In the data rows, 500 means zero.
Every row has a hidden score. How much higher is the second row's score than the first row's in each pair? 10 means about the same, 20 much higher and 0 much lower. The score is a weighted sum of the row's numbers plus the product of two more (or one squared), each taken from its middle value.
[641 442 414 458 673 365 315 614 591 672 620 497 540 322 327 441 317]
[680 654 622 315 680 310 372 440 408 515 417 664 682 331 359 610 383]: 9
[642 625 623 350 601 342 444 401 383 451 442 641 641 420 406 620 503]
[493 422 349 586 528 557 422 630 624 652 587 390 422 438 445 370 397]: 17
[559 411 382 518 634 472 332 648 629 684 627 436 488 358 347 393 351]
[424 501 532 556 383 647 629 435 470 416 460 480 459 623 620 525 620]: 9
[532 665 678 401 459 450 611 338 319 321 357 646 609 565 581 668 611]
[482 609 609 465 425 500 622 395 377 363 376 581 543 610 603 595 627]: 12
[348 357 406 645 380 683 603 594 593 510 591 359 345 622 617 395 561]
[637 679 654 326 610 336 465 377 365 412 350 674 676 436 406 663 507]: 5
[598 453 409 470 653 406 345 613 611 648 577 485 540 349 337 454 333]
[363 338 338 661 424 631 511 628 670 562 588 342 348 558 543 346 520]: 8
[310 314 338 678 373 683 561 640 657 578 618 321 303 611 605 327 541]
[632 477 378 449 653 454 317 582 564 627 590 508 552 331 296 440 314]: 9
[629 614 633 365 590 373 462 435 404 466 385 625 629 417 432 625 454]
[379 439 452 602 369 622 598 525 531 469 509 418 404 611 609 454 602]: 11
[647 510 450 444 664 386 318 576 535 642 579 529 573 318 339 491 314]
[602 425 351 497 674 468 287 662 629 688 666 458 506 320 297 391 285]: 6
[363 539 615 540 284 564 689 334 365 303 352 526 454 690 690 582 689]
[514 613 663 409 440 438 624 337 353 333 362 610 563 595 609 653 660]: 7
[674 552 515 371 680 377 338 510 475 591 483 598 634 325 343 541 315]
[363 402 436 620 376 628 586 532 570 501 522 399 382 618 602 430 546]: 10
[457 289 282 640 555 621 368 688 688 688 688 312 357 417 402 289 345]
[415 566 632 511 345 607 689 359 398 327 353 534 491 678 690 597 689]: 10
[431 372 407 604 438 565 499 587 611 577 644 401 401 536 530 388 512]
[333 344 341 678 367 679 566 625 658 571 615 319 312 605 627 359 529]: 15
[648 687 686 315 609 287 476 355 327 377 395 685 682 423 444 687 508]
[524 520 532 488 496 508 507 475 466 464 504 540 532 505 497 529 516]: 8
[660 670 654 330 607 351 461 390 346 423 395 670 682 414 428 658 493]
[665 589 522 381 673 312 347 530 485 581 529 592 624 336 356 535 372]: 14
[675 670 599 297 615 335 472 360 328 414 335 685 682 420 420 676 438]
[447 497 531 540 449 555 566 486 508 477 477 493 458 562 584 489 533]: 6
[611 572 593 391 582 370 460 426 431 471 442 621 615 430 412 597 455]
[654 672 615 335 599 372 452 405 354 438 306 685 682 417 421 660 496]: 9
[518 397 371 549 580 495 373 657 621 658 626 424 458 401 365 371 391]
[491 285 297 629 576 548 330 688 688 688 688 326 377 384 352 284 327]: 9
[496 298 282 616 604 523 315 688 688 688 688 335 401 368 341 290 296]
[321 314 386 678 371 683 558 615 655 575 656 322 319 600 585 343 530]: 11
[578 538 520 442 581 450 442 514 488 516 487 555 548 423 397 528 427]
[399 377 358 633 442 582 508 609 610 570 573 372 385 544 536 373 532]: 14
[658 549 458 404 666 367 337 535 511 603 543 572 603 329 339 507 355]
[329 450 535 611 295 623 689 460 495 381 465 428 399 690 690 501 689]: 10
[356 545 638 545 284 622 689 359 375 284 421 514 452 690 690 589 689]
[419 592 598 494 348 505 689 351 384 330 382 554 502 672 676 596 674]: 15
[512 437 477 527 538 557 448 563 567 564 541 467 487 460 453 446 456]
[349 589 625 542 287 627 689 344 389 284 381 520 462 690 690 606 689]: 15
[519 633 651 402 454 439 612 340 335 310 318 657 604 573 586 664 654]
[439 353 354 610 502 524 450 637 651 647 638 363 399 484 488 356 468]: 12
[637 498 430 434 656 358 324 579 549 639 574 541 578 334 325 471 333]
[487 595 668 453 437 533 627 355 393 342 341 586 544 608 616 630 625]: 7
[347 571 625 550 284 602 689 338 374 284 362 517 443 690 690 605 689]
[680 631 549 325 680 338 359 474 427 534 441 636 681 326 329 588 355]: 7
[497 285 282 626 585 539 327 688 688 688 688 320 384 366 354 284 334]
[330 300 349 678 414 683 518 660 675 607 642 298 310 576 565 315 500]: 13
[339 300 325 678 399 683 531 663 672 585 627 296 310 582 577 316 482]
[558 510 484 449 569 406 442 514 483 540 511 529 563 438 430 514 469]: 9
[680 576 536 368 680 337 326 507 471 555 482 615 644 326 313 559 357]
[491 620 624 450 413 559 627 377 381 376 364 582 545 605 609 617 599]: 11
[464 454 452 555 492 500 486 561 569 545 525 440 444 502 512 450 495]
[673 585 512 369 680 330 334 505 486 600 482 604 635 319 299 558 333]: 9
[398 561 594 498 342 551 689 348 399 334 374 545 507 669 690 612 689]
[391 285 298 678 471 683 446 688 688 688 688 287 318 494 491 284 433]: 7
[295 454 541 639 284 646 689 446 507 378 416 415 354 690 690 482 689]
[573 424 375 525 633 495 317 656 636 688 631 440 486 345 322 380 329]: 8
[462 555 596 466 416 549 625 392 379 344 444 574 529 604 631 600 631]
[624 606 591 357 604 419 448 403 373 459 438 644 649 422 417 625 486]: 7
[424 444 429 582 461 573 512 569 565 556 603 417 412 534 516 413 498]
[418 508 506 543 385 564 621 440 471 430 400 490 467 614 638 527 589]: 17
[403 321 282 678 492 647 413 688 688 688 688 290 317 479 462 284 395]
[452 468 426 556 480 512 486 556 559 546 572 450 457 516 519 440 519]: 10
[525 447 359 536 586 479 368 625 630 652 648 416 463 411 368 379 362]
[551 666 684 372 461 415 613 317 305 340 324 654 632 565 571 679 586]: 13
[373 499 535 560 345 571 662 444 451 377 456 475 442 670 643 530 680]
[378 418 486 618 359 625 604 533 540 467 497 404 394 629 623 452 578]: 13
[470 590 617 458 422 477 634 377 364 364 355 575 540 596 639 617 618]
[608 687 686 290 494 338 613 284 284 295 284 685 682 550 547 687 625]: 9
[330 403 383 636 367 658 591 584 585 507 552 368 355 618 587 407 594]
[680 659 620 290 680 287 375 426 376 505 383 685 682 332 343 637 425]: 7
[481 316 303 628 591 501 334 688 688 688 688 334 373 377 359 284 310]
[472 574 615 459 401 542 634 366 384 381 348 587 544 602 576 617 650]: 14
[348 580 645 551 284 590 689 334 364 284 340 530 462 690 690 590 689]
[616 610 609 381 596 382 448 438 402 469 477 621 624 426 456 598 473]: 7
[439 310 282 656 548 621 365 688 688 688 688 308 351 431 395 284 356]
[371 389 389 633 380 633 567 580 597 520 556 371 358 606 595 384 583]: 14
[423 342 356 637 467 570 472 625 637 608 633 359 374 511 514 362 457]
[428 417 465 574 455 539 518 579 563 517 558 425 435 527 514 423 497]: 6
[428 303 287 652 541 617 389 688 688 688 688 317 344 429 402 284 381]
[462 295 282 646 552 504 346 688 688 688 688 324 364 401 366 284 369]: 8
[526 463 428 514 560 515 410 575 553 577 560 470 482 435 433 459 411]
[569 520 523 455 555 485 446 502 502 509 504 521 543 449 442 508 450]: 6
[638 531 516 425 670 371 344 554 532 614 520 549 583 341 323 488 341]
[447 589 587 484 385 558 655 386 387 350 372 551 507 650 673 597 660]: 17
[623 621 561 373 592 375 462 421 416 452 435 634 610 437 432 603 490]
[575 551 529 438 573 413 446 480 480 523 397 556 570 426 442 546 440]: 13
[501 307 282 619 605 548 309 688 688 688 688 331 390 361 366 285 285]
[433 603 666 492 362 539 688 336 375 338 373 567 508 659 690 609 674]: 13
[643 662 617 341 605 340 461 410 400 450 377 653 644 411 420 635 447]
[482 285 282 620 576 615 328 688 688 688 688 340 384 388 343 289 321]: 5
[288 409 480 653 284 683 689 463 504 374 486 408 333 690 690 461 689]
[509 524 581 460 476 458 529 459 457 436 418 536 536 513 550 563 538]: 13
[394 483 519 552 388 547 620 456 476 420 401 471 442 622 644 509 609]
[503 514 524 490 493 449 509 482 477 486 449 526 519 509 518 516 513]: 6
[341 506 519 594 314 659 687 447 472 384 456 449 401 690 689 506 684]
[353 370 384 653 365 599 589 588 604 521 588 374 344 612 619 387 581]: 11
[564 487 513 480 589 481 400 570 560 564 530 515 534 403 394 468 395]
[431 342 374 619 486 628 467 633 646 611 607 374 379 506 495 375 469]: 13
[491 394 344 570 555 476 384 640 638 651 629 401 442 431 400 374 367]
[531 593 623 438 461 469 576 376 395 397 395 592 570 552 551 618 581]: 11
[533 460 449 499 564 388 417 567 545 582 568 475 504 427 432 454 411]
[364 376 415 646 371 655 604 550 582 504 524 372 361 616 600 408 572]: 12
[680 652 620 301 680 287 373 415 394 486 421 674 682 335 326 641 373]
[518 538 542 475 493 499 523 482 475 475 480 545 519 509 501 534 503]: 9
[671 591 544 356 676 309 350 505 466 553 518 623 639 321 333 548 373]
[451 571 624 480 395 552 650 390 380 365 371 551 517 629 628 606 634]: 14
[548 388 348 541 615 437 348 648 633 668 655 425 478 364 356 385 338]
[456 316 282 655 558 562 349 688 688 688 688 310 362 402 421 284 352]: 12
[358 425 428 616 373 622 606 543 563 478 569 407 389 638 610 438 615]
[481 464 502 517 482 558 522 532 501 497 469 504 481 528 538 486 497]: 12
[636 518 441 433 668 431 330 566 525 622 576 524 586 318 312 489 338]
[654 547 478 379 678 366 335 526 499 604 572 593 635 318 322 536 334]: 12
[352 285 282 678 439 683 458 688 688 665 688 287 313 521 522 284 442]
[480 383 379 580 531 576 422 646 640 630 677 381 405 448 428 370 409]: 9
[393 479 491 580 384 627 616 499 517 458 500 448 423 627 618 484 622]
[680 687 686 296 626 330 472 335 300 394 312 685 682 420 441 687 480]: 14
[654 556 516 393 673 364 341 509 480 559 544 604 623 324 336 536 370]
[392 285 282 671 479 626 414 688 688 688 688 302 323 475 474 284 396]: 9
[407 573 634 504 335 561 689 359 391 320 367 539 492 682 690 600 689]
[479 286 282 637 578 565 347 688 688 688 688 314 373 395 376 284 322]: 6
[520 406 359 553 577 528 378 634 641 645 680 414 458 404 422 382 371]
[465 434 423 554 488 573 477 554 554 565 561 452 469 495 491 443 506]: 6
[471 566 636 471 395 536 640 382 384 348 379 554 526 611 638 602 637]
[495 621 631 423 451 480 613 346 362 332 391 599 586 591 612 641 630]: 8
[616 618 615 365 593 319 444 416 415 462 379 624 652 421 443 617 448]
[607 687 686 293 509 343 621 284 284 284 284 685 682 548 560 687 626]: 12
[626 664 649 343 582 305 476 393 355 428 388 656 650 423 438 644 464]
[463 600 640 476 403 481 637 384 383 374 392 570 520 618 617 599 616]: 12
[306 448 526 619 284 683 689 443 493 370 454 423 368 690 690 492 677]
[638 517 511 416 680 421 332 547 527 628 518 559 599 327 338 493 376]: 4
[371 320 353 656 430 641 513 649 655 614 641 352 349 565 550 346 519]
[489 625 614 444 418 475 637 366 372 339 430 597 549 605 610 623 653]: 10
[377 478 506 599 374 547 618 501 532 464 530 433 406 626 620 458 614]
[422 546 570 524 381 558 648 418 430 365 462 498 482 635 662 561 648]: 11
[342 484 516 612 322 624 689 437 476 396 470 450 422 690 687 506 689]
[288 409 504 678 284 683 689 466 505 375 497 370 306 690 690 441 689]: 9
[288 452 537 625 284 669 689 448 489 363 474 421 363 690 690 475 689]
[325 323 363 676 379 683 588 615 638 573 636 336 319 618 610 356 553]: 12
[397 452 507 562 380 568 615 486 495 448 455 455 423 620 613 487 613]
[428 499 502 533 383 605 614 453 467 420 542 480 457 623 636 526 620]: 8
[601 561 542 396 581 323 446 448 443 482 472 580 596 421 419 569 442]
[647 680 640 316 623 313 454 360 371 437 352 685 682 417 430 672 513]: 8
[657 687 684 315 606 342 477 340 329 425 381 685 682 419 431 672 489]
[611 627 580 387 588 379 437 449 429 513 476 581 604 419 441 570 455]: 13
[622 605 532 385 578 373 448 437 422 494 456 617 608 433 411 593 440]
[542 469 400 497 567 495 414 563 556 600 531 471 508 418 412 454 406]: 9
[591 687 686 328 487 396 611 284 284 308 284 685 673 554 570 687 629]
[655 687 686 299 620 315 479 353 312 409 357 685 682 433 437 684 485]: 9
[543 680 677 385 459 417 604 309 315 310 331 653 617 567 591 678 616]
[288 427 526 661 284 649 689 462 510 392 467 381 347 690 690 473 689]: 8
[680 687 686 290 640 334 470 321 303 383 297 685 682 426 439 687 509]
[535 653 686 381 473 426 606 336 348 327 319 651 624 571 582 678 626]: 8
[335 590 639 560 284 613 689 340 380 284 345 521 432 690 690 597 689]
[670 554 519 405 665 340 340 557 509 578 513 562 606 312 306 525 351]: 7
[465 462 425 528 476 569 527 526 527 504 554 470 476 535 553 466 507]
[538 553 510 460 547 419 466 499 489 509 505 550 540 458 465 524 475]: 8
[444 287 282 651 537 627 371 688 688 688 688 300 349 432 439 284 347]
[529 444 451 509 574 404 423 555 559 603 595 476 506 438 427 453 453]: 9
[405 436 494 563 387 610 608 475 491 427 462 476 430 623 619 501 596]
[450 513 515 536 427 574 574 492 504 438 503 474 459 571 591 492 568]: 9
[604 583 580 405 577 415 455 430 409 481 399 610 614 432 453 595 430]
[604 437 402 486 659 427 321 630 616 644 602 479 542 339 344 428 334]: 7
[346 565 630 538 293 567 689 350 403 284 380 522 462 690 690 608 689]
[572 680 686 347 476 425 604 303 309 313 285 683 644 568 573 687 617]: 7
[652 687 648 305 618 321 482 326 312 422 314 685 682 426 440 687 531]
[492 381 361 564 540 524 405 644 624 638 674 404 432 427 445 365 393]: 8
[663 549 468 388 676 357 331 533 506 581 525 568 617 323 356 527 356]
[471 490 465 519 468 530 528 478 541 503 516 480 477 529 523 490 527]: 8
[417 524 537 538 396 556 609 465 472 442 511 493 458 611 608 516 607]
[506 557 538 472 492 518 542 444 453 463 476 529 527 533 562 541 555]: 10
[623 657 640 352 590 352 478 395 397 435 361 652 656 422 437 636 485]
[403 497 550 548 404 554 610 466 462 430 453 481 461 605 634 509 626]: 13
[511 555 590 451 484 436 557 407 417 412 409 572 552 533 562 585 566]
[652 671 676 313 600 326 471 353 359 432 366 685 681 431 441 670 507]: 5
[370 481 541 591 310 596 677 420 469 380 394 454 424 687 686 519 689]
[439 571 633 489 381 508 651 377 386 359 417 523 512 640 627 585 642]: 6
[446 365 347 596 496 569 453 634 638 626 617 393 411 480 462 372 439]
[680 687 677 290 624 287 473 329 312 376 295 685 682 425 427 687 488]: 15
[401 285 282 678 486 638 411 688 688 688 688 287 326 475 456 284 392]
[607 575 583 398 599 409 446 456 448 504 482 595 595 425 420 561 483]: 5
[578 685 686 354 471 446 608 295 284 316 284 685 643 559 536 687 618]
[582 687 686 343 484 346 612 284 284 308 284 685 675 555 576 687 626]: 18
[288 405 514 678 284 683 689 475 515 387 496 380 317 690 690 451 689]
[344 288 357 678 399 644 527 674 668 599 663 310 302 578 551 319 540]: 8
[423 293 282 673 510 603 394 688 688 688 688 297 345 464 467 284 338]
[466 289 300 644 563 582 349 688 688 688 688 317 366 401 392 284 331]: 7
[385 333 311 640 438 678 506 628 645 587 562 351 349 558 521 353 483]
[543 388 380 531 606 500 355 634 638 659 642 426 468 374 382 378 349]: 6
[454 590 624 478 400 510 635 357 392 355 421 565 521 614 620 598 654]
[680 606 588 356 680 357 360 494 452 538 488 614 655 332 333 572 368]: 9
[442 562 641 483 388 482 655 385 407 371 380 551 507 639 651 601 604]
[474 299 292 635 577 613 338 688 688 688 688 305 367 394 392 284 311]: 6
[443 544 602 497 386 530 644 383 400 352 366 550 500 636 632 588 636]
[680 687 686 290 630 299 498 293 284 366 295 685 682 427 441 687 502]: 10
[374 285 282 678 455 683 446 688 688 671 681 287 294 507 505 284 430]
[463 511 523 537 436 543 562 486 526 484 486 477 467 562 591 493 579]: 10
[429 597 567 489 375 533 670 358 389 329 357 554 506 665 643 607 682]
[663 521 528 406 680 322 332 544 511 601 566 573 620 323 337 514 319]: 8
[310 420 490 625 284 683 689 457 480 380 476 411 361 690 690 490 680]
[642 478 422 440 667 472 322 608 571 675 590 507 570 325 361 464 328]: 9
[458 585 611 481 392 540 646 374 392 345 363 557 512 617 636 597 629]
[459 490 471 535 441 534 538 530 512 486 481 474 456 556 523 485 515]: 10
[542 471 433 486 576 512 394 562 555 572 585 497 509 424 401 456 393]
[484 606 623 467 420 506 633 371 393 367 401 579 526 601 606 598 623]: 11
[328 313 321 678 373 683 553 671 679 582 664 290 292 602 591 313 577]
[381 523 600 529 286 616 689 356 373 301 355 529 467 690 690 613 689]: 13
[433 600 686 480 386 537 661 381 401 337 406 548 524 631 642 601 635]
[457 592 655 451 395 493 656 373 387 353 404 546 529 634 629 620 656]: 12
[288 414 516 672 284 683 689 474 527 360 483 378 314 690 690 456 689]
[417 367 361 620 479 610 464 649 648 599 662 362 388 496 503 362 449]: 11
[445 479 526 540 425 533 574 485 497 487 487 488 463 589 571 500 549]
[512 652 665 418 431 520 608 343 339 338 359 619 587 585 602 652 632]: 3
[636 512 458 435 650 355 348 551 542 609 521 549 585 337 332 501 342]
[680 687 686 290 607 327 478 315 284 382 308 685 682 424 420 687 464]: 12
[288 449 512 661 284 683 689 462 518 361 441 405 340 690 690 471 689]
[662 539 467 415 677 374 328 570 524 631 549 543 586 320 324 499 300]: 13
[312 539 633 572 284 605 689 327 354 284 305 502 418 690 690 610 689]
[537 360 293 578 669 520 285 688 688 688 688 348 418 319 326 295 285]: 4
[301 484 508 623 284 627 689 456 498 356 520 433 391 690 690 489 689]
[680 634 557 317 680 287 349 462 425 540 413 639 678 313 358 594 392]: 13
[360 524 556 562 331 609 684 435 477 396 421 473 422 685 668 518 680]
[628 408 348 501 680 510 285 688 652 688 688 446 512 292 286 373 315]: 4
[454 410 319 590 514 543 453 640 609 637 617 393 408 467 441 369 444]
[631 668 597 342 597 323 465 389 394 461 330 656 648 444 449 639 464]: 16
[394 304 282 678 478 683 419 688 688 688 688 287 318 482 456 284 402]
[499 387 360 554 578 548 369 654 628 651 647 417 454 388 400 373 346]: 9
[679 687 686 290 610 305 473 333 302 395 291 685 682 425 413 687 478]
[604 416 366 502 669 535 299 673 622 668 660 456 511 314 300 389 285]: 5
[680 634 604 321 680 287 363 446 410 543 439 663 682 334 316 625 386]
[516 452 438 526 514 526 450 551 561 575 532 464 468 472 471 461 468]: 11
[474 598 600 475 410 582 635 372 405 386 406 551 537 625 651 604 641]
[381 349 365 649 445 596 519 643 638 587 607 347 353 557 539 355 492]: 15
[503 572 584 455 474 445 560 430 413 410 440 565 548 545 545 577 544]
[445 365 405 624 475 583 453 632 640 593 637 358 380 500 497 363 460]: 8
[614 454 421 470 661 493 315 635 600 681 624 477 530 317 298 429 285]
[551 446 443 509 559 484 422 581 557 584 583 481 492 433 432 449 434]: 10
[567 405 380 522 637 430 321 661 639 688 639 420 472 346 351 387 334]
[456 460 475 549 462 576 514 548 537 511 578 463 465 525 522 458 502]: 9
[597 564 560 420 594 398 459 477 451 493 475 577 591 439 421 563 468]
[345 388 421 661 368 676 580 577 594 537 629 356 341 634 626 386 612]: 8
[473 423 448 542 494 488 480 558 565 567 501 448 463 496 513 434 459]
[342 336 355 670 381 683 577 618 657 563 627 323 326 603 593 370 553]: 10
[680 623 531 328 680 318 350 457 416 537 466 666 682 322 333 597 377]
[613 420 385 496 672 357 285 662 641 688 652 463 511 292 303 386 300]: 5
[487 500 508 491 494 520 520 491 485 479 514 525 531 519 516 528 530]
[450 285 282 652 551 555 351 688 688 688 688 312 368 398 405 284 361]: 9
[401 343 361 630 457 590 490 626 660 623 638 344 381 520 506 353 472]
[426 530 507 547 401 549 604 450 467 444 479 498 450 610 597 509 586]: 14
[338 331 380 667 373 663 568 599 629 524 613 337 333 593 613 375 572]
[565 470 464 488 606 430 378 585 532 616 548 493 525 385 380 461 339]: 10
[481 391 384 592 528 495 409 652 617 639 671 395 418 436 425 374 395]
[680 609 557 342 680 297 341 493 443 563 415 627 672 317 331 569 366]: 13
[354 570 654 537 288 623 689 352 365 291 312 533 459 690 690 601 689]
[324 368 359 678 372 657 556 606 664 552 588 325 301 621 591 351 542]: 10
[529 537 542 485 526 504 495 488 495 508 513 541 520 494 494 528 496]
[546 656 631 395 464 425 608 332 325 350 347 649 625 564 560 675 609]: 13
[658 656 679 322 619 362 449 367 357 452 410 685 682 416 432 667 493]
[680 687 686 307 611 378 480 343 314 404 326 685 682 433 407 687 488]: 11
[593 602 581 389 585 358 459 427 427 448 441 614 617 436 466 599 460]
[517 546 453 485 507 513 502 491 494 488 492 529 513 495 489 531 530]: 7
[655 687 634 314 607 312 468 361 340 417 313 684 682 425 429 672 509]
[364 572 599 535 285 551 689 340 382 300 397 511 443 690 690 600 689]: 13
[663 575 505 384 680 373 337 523 491 602 488 593 623 314 328 546 370]
[434 387 354 602 472 569 472 649 623 610 623 378 389 500 524 362 454]: 14
[420 509 537 549 393 578 610 475 468 453 474 481 459 600 609 516 593]
[481 604 600 455 419 469 632 359 374 350 372 583 542 599 619 614 648]: 12
[414 493 451 546 392 579 608 456 451 435 487 495 464 611 606 518 589]
[609 617 569 397 582 403 459 441 425 460 416 603 608 435 410 590 471]: 5
[456 456 467 533 462 568 523 509 537 483 535 478 461 539 536 476 500]
[321 348 385 671 378 651 567 617 641 555 579 341 340 603 606 351 522]: 9
[431 364 363 603 487 554 453 620 647 607 653 395 391 489 466 365 424]
[355 402 439 644 377 656 573 573 592 522 580 373 363 620 603 398 562]: 14
[523 585 581 420 471 467 576 400 397 392 380 585 577 538 527 600 567]
[445 584 629 490 376 531 657 376 383 356 364 560 503 638 640 591 646]: 12
[638 634 650 347 582 407 469 392 354 415 418 659 662 427 412 650 491]
[321 489 592 604 295 600 689 445 481 377 537 449 393 690 690 512 689]: 14
[626 638 593 363 586 421 455 402 392 463 355 618 648 431 419 608 470]
[533 404 383 543 594 524 369 628 631 652 613 433 463 387 409 398 340]: 13
[662 572 491 409 680 362 310 541 513 601 570 567 617 325 342 516 333]
[672 687 636 300 623 355 473 359 309 390 338 685 682 412 437 685 521]: 5
[529 548 544 471 522 450 482 482 486 503 504 539 531 469 454 521 472]
[644 544 532 397 667 330 350 538 496 623 482 576 618 333 349 527 312]: 11
[437 602 616 492 370 534 677 355 384 338 369 571 509 662 634 602 689]
[362 554 588 526 299 567 689 359 368 301 322 518 461 690 690 592 689]: 19
[351 375 450 657 362 642 583 582 573 538 584 362 352 618 599 386 544]
[538 676 658 385 479 464 597 328 323 305 293 664 607 566 553 687 605]: 9
[651 678 613 328 596 294 480 391 366 420 368 682 682 438 458 667 459]
[330 285 282 678 380 673 533 664 675 594 638 296 289 578 582 322 531]: 6
[435 285 320 660 543 576 385 688 688 688 688 304 361 431 439 284 378]
[373 420 472 627 371 565 594 564 574 499 545 398 368 618 619 410 600]: 14
[486 497 538 521 481 529 522 486 510 505 509 491 487 529 525 492 542]
[630 650 605 359 602 374 464 388 396 448 426 656 657 434 441 632 446]: 17
[548 505 506 461 543 417 476 507 487 525 514 548 539 475 468 517 469]
[393 463 505 570 387 579 619 467 506 434 484 454 426 616 618 489 641]: 8
[288 454 519 637 284 675 689 463 507 393 424 414 355 690 690 479 689]
[330 351 407 677 357 677 587 609 623 560 572 344 323 623 620 356 572]: 11
[364 515 555 567 314 621 677 447 463 371 413 474 426 678 658 530 653]
[444 285 282 645 526 592 380 688 688 688 688 301 337 443 424 284 333]: 5
[288 436 501 635 284 669 689 455 507 382 464 416 362 690 690 485 689]
[406 285 290 668 490 629 425 688 688 688 681 287 306 463 445 284 406]: 6
[680 621 584 330 677 334 363 447 414 542 455 651 682 325 307 615 369]
[377 285 282 678 469 659 431 688 688 688 688 299 310 499 507 284 401]: 8
[549 644 632 432 482 462 578 365 375 356 357 614 578 551 555 625 618]
[414 285 287 678 500 579 406 688 688 688 688 287 333 470 461 284 366]: 12
[520 397 335 541 584 519 367 659 635 666 615 426 462 380 410 386 352]
[661 676 659 307 621 305 459 354 327 444 367 685 682 408 431 676 466]: 12
[431 493 551 540 414 607 614 454 480 451 506 488 470 601 598 519 575]
[665 563 562 381 673 389 345 515 467 578 451 594 630 333 337 544 317]: 10
[600 540 553 424 574 407 437 455 466 513 499 580 595 430 444 562 428]
[599 571 573 398 578 417 457 451 433 474 473 605 616 424 449 594 440]: 9
[537 520 524 470 523 424 486 483 510 515 507 543 544 479 479 520 518]
[611 462 409 457 658 416 328 610 575 657 579 501 552 315 340 443 337]: 10
